In the rows, 128 means zero.
Each path below is one point turned by a fixed rotation once a step. After each direction that follows a path, write how fast that rotation turns it, in deg/step (0 if it stays still).
Each turn is a multiple of 5 degrees from 10 to 175, or 0.
Each row of a path follows its step; steps can be skipped.
path 1
step 0: [134 139 123 138 129 126 135 116 120 133 126 129 136 127 119 111 136 138
 128 120 132 136 127 128 142 144 131 131 127 127 126 127 126 124 122 121
 125 127 132 123 129 120 126 122 125 120 114 152 119 117 127 130 130 124
 127 138 132 125 137 129 117 122 129 137 129 116 124 138 142 132 136 125
 138 113 128 119 124 126 123 133 117 128 130 126 117 129]
step 7: [130 117 126 120 123 121 110 125 124 123 130 125 140 123 122 124 138 126
 135 138 131 120 133 119 105 118 112 136 130 121 140 134 119 123 134 125
 126 125 121 132 134 132 128 125 140 134 131 130 125 116 120 123 140 137
 113 133 132 134 127 116 117 125 127 122 133 131 141 141 137 127 133 132
 130 128 123 113 119 122 126 129 125 128 135 122 122 131]
step 12: [117 136 138 118 122 137 116 112 134 135 136 132 129 127 130 136 127 135
 122 130 137 135 127 130 113 140 124 133 116 138 125 135 124 129 127 137
 126 123 128 127 134 132 136 136 111 128 129 132 125 124 144 133 130 127
 114 131 132 127 119 126 124 127 118 127 117 121 138 130 132 111 129 120
 138 120 126 124 128 136 120 132 121 124 124 135 110 139]
step 13: [132 129 125 142 120 118 133 125 125 117 141 134 136 137 123 118 136 135
 122 137 121 129 147 118 124 137 136 121 137 126 127 143 117 134 135 133
 133 122 141 127 120 129 122 128 134 123 134 136 131 127 130 123 133 122
 127 126 126 117 127 128 128 118 130 141 135 141 135 131 138 122 126 136
 129 140 123 133 123 125 120 127 120 146 133 125 132 111]
step 15: [133 120 124 122 120 130 114 128 115 125 127 139 143 134 122 139 127 139
 128 139 123 136 135 126 124 122 108 137 126 136 121 123 127 121 133 128
 130 128 134 127 130 127 119 133 127 132 120 126 119 122 118 136 122 122
 124 110 137 124 121 128 124 130 126 119 126 143 120 115 129 123 121 137
 123 122 139 108 134 131 127 126 130 114 133 126 135 123]
step 21: [141 123 142 128 130 121 135 131 127 132 130 127 126 122 131 121 130 143
 134 118 132 131 133 131 129 127 113 125 131 132 136 123 124 137 127 125
 140 120 132 132 117 123 130 131 101 125 128 126 122 123 134 119 129 127
 132 121 136 123 132 141 130 112 124 132 122 148 120 124 127 121 120 129
 134 137 120 128 127 129 121 113 131 137 135 139 142 120]
step 26: [132 128 133 122 139 129 111 122 133 138 126 141 127 134 127 121 132 131
 139 126 134 118 129 129 129 119 140 133 143 125 132 128 123 132 124 124
 128 130 133 130 127 130 116 124 126 139 117 116 145 129 123 137 137 126
 112 124 129 121 124 124 126 111 133 126 138 126 129 123 129 135 125 135
 121 122 113 127 124 111 127 119 121 139 138 133 135 117]
step 35: [123 135 125 126 126 129 135 120 126 134 128 130 134 116 129 114 121 116
 136 133 133 136 129 129 127 128 137 123 128 121 126 127 133 129 132 137
 115 129 132 108 123 132 139 134 115 119 112 137 139 141 128 127 122 134
 134 126 117 127 114 114 117 120 127 136 133 126 138 121 117 123 138 125
 126 121 127 118 136 135 123 142 130 124 119 134 130 121]
step 39: [127 120 127 130 133 134 132 110 132 133 121 121 123 123 138 125 142 147
 143 130 129 139 136 138 118 129 133 127 130 138 137 122 120 130 124 134
 134 124 117 123 122 132 124 128 127 129 126 131 128 128 126 129 144 116
 122 139 136 127 115 133 125 133 126 127 122 130 117 143 127 122 113 125
 122 117 113 125 132 121 130 126 118 123 123 137 134 141]
step 42: [126 130 131 126 130 132 128 119 107 124 133 124 127 121 119 131 127 132
 129 131 126 128 139 135 133 130 124 138 118 131 124 131 128 132 141 129
 133 132 134 129 131 119 121 119 126 127 126 131 126 113 131 138 136 124
 117 127 130 130 138 121 117 119 130 108 132 123 134 134 125 120 120 129
 129 109 124 125 145 144 118 125 120 130 127 130 111 112]
[131 129 130 127 128 128 127 128 129 128 127 129 129 129 128 128 126 127
 131 126 127 128 131 131 129 127 126 130 129 129 128 127 129 128 125 131
 129 128 128 129 130 128 126 127 128 134 131 127 129 130 133 126 129 130
 129 128 129 127 128 126 129 125 128 130 128 126 127 131 124 130 124 127
 130 129 126 130 125 127 127 127 129 129 128 126 129 130] -> 145
[126 128 132 129 128 131 126 128 129 131 129 127 127 124 130 128 125 131
 131 129 129 126 125 128 125 128 129 128 131 125 128 128 125 129 128 131
 129 128 131 125 127 128 131 128 129 129 128 127 128 128 130 127 128 129
 126 128 129 126 127 128 127 128 130 130 125 129 125 127 126 127 127 126
 127 126 129 130 131 128 129 127 129 126 131 126 127 125] -> 160
[127 129 127 127 132 127 131 129 131 128 130 127 125 130 128 127 129 125
 131 128 126 127 127 126 128 127 126 128 131 126 131 128 129 124 130 130
 125 127 131 128 129 128 128 130 125 126 128 127 130 128 129 127 129 125
 127 126 126 126 128 130 130 127 126 128 129 129 126 126 130 128 125 130
 129 127 129 133 128 125 129 128 128 130 130 128 130 129] -> 145
[129 127 128 129 129 128 129 128 129 125 130 130 133 129 130 128 130 130
 131 128 130 128 130 127 128 124 128 127 128 127 129 128 128 127 127 128
 125 128 126 128 127 125 125 128 128 126 127 128 126 126 130 128 130 131
 126 128 130 128 125 131 127 127 128 130 124 126 127 130 131 129 129 128
 128 130 129 127 129 125 127 131 131 129 129 130 128 125] -> 55
[129 127 124 127 130 129 127 129 129 133 130 127 126 129 129 128 127 128
 127 132 131 126 132 130 130 127 127 126 129 124 126 128 130 126 128 125
 129 128 129 127 130 129 128 128 130 128 130 130 128 129 128 131 129 127
 131 131 129 129 127 129 131 126 128 129 127 130 127 133 130 126 131 129
 128 126 127 126 130 127 126 126 129 131 128 127 127 129] -> 110
[130 126 128 128 125 129 128 127 132 129 126 128 128 127 129 130 127 129
 128 129 128 126 128 126 129 129 127 127 131 130 130 128 125 127 128 130
 132 128 131 128 127 126 125 128 129 130 129 124 126 129 125 128 129 128
 127 129 127 128 127 130 128 131 131 128 130 128 130 127 131 130 127 130
 132 129 128 124 130 126 126 126 128 131 128 130 130 128] -> 60
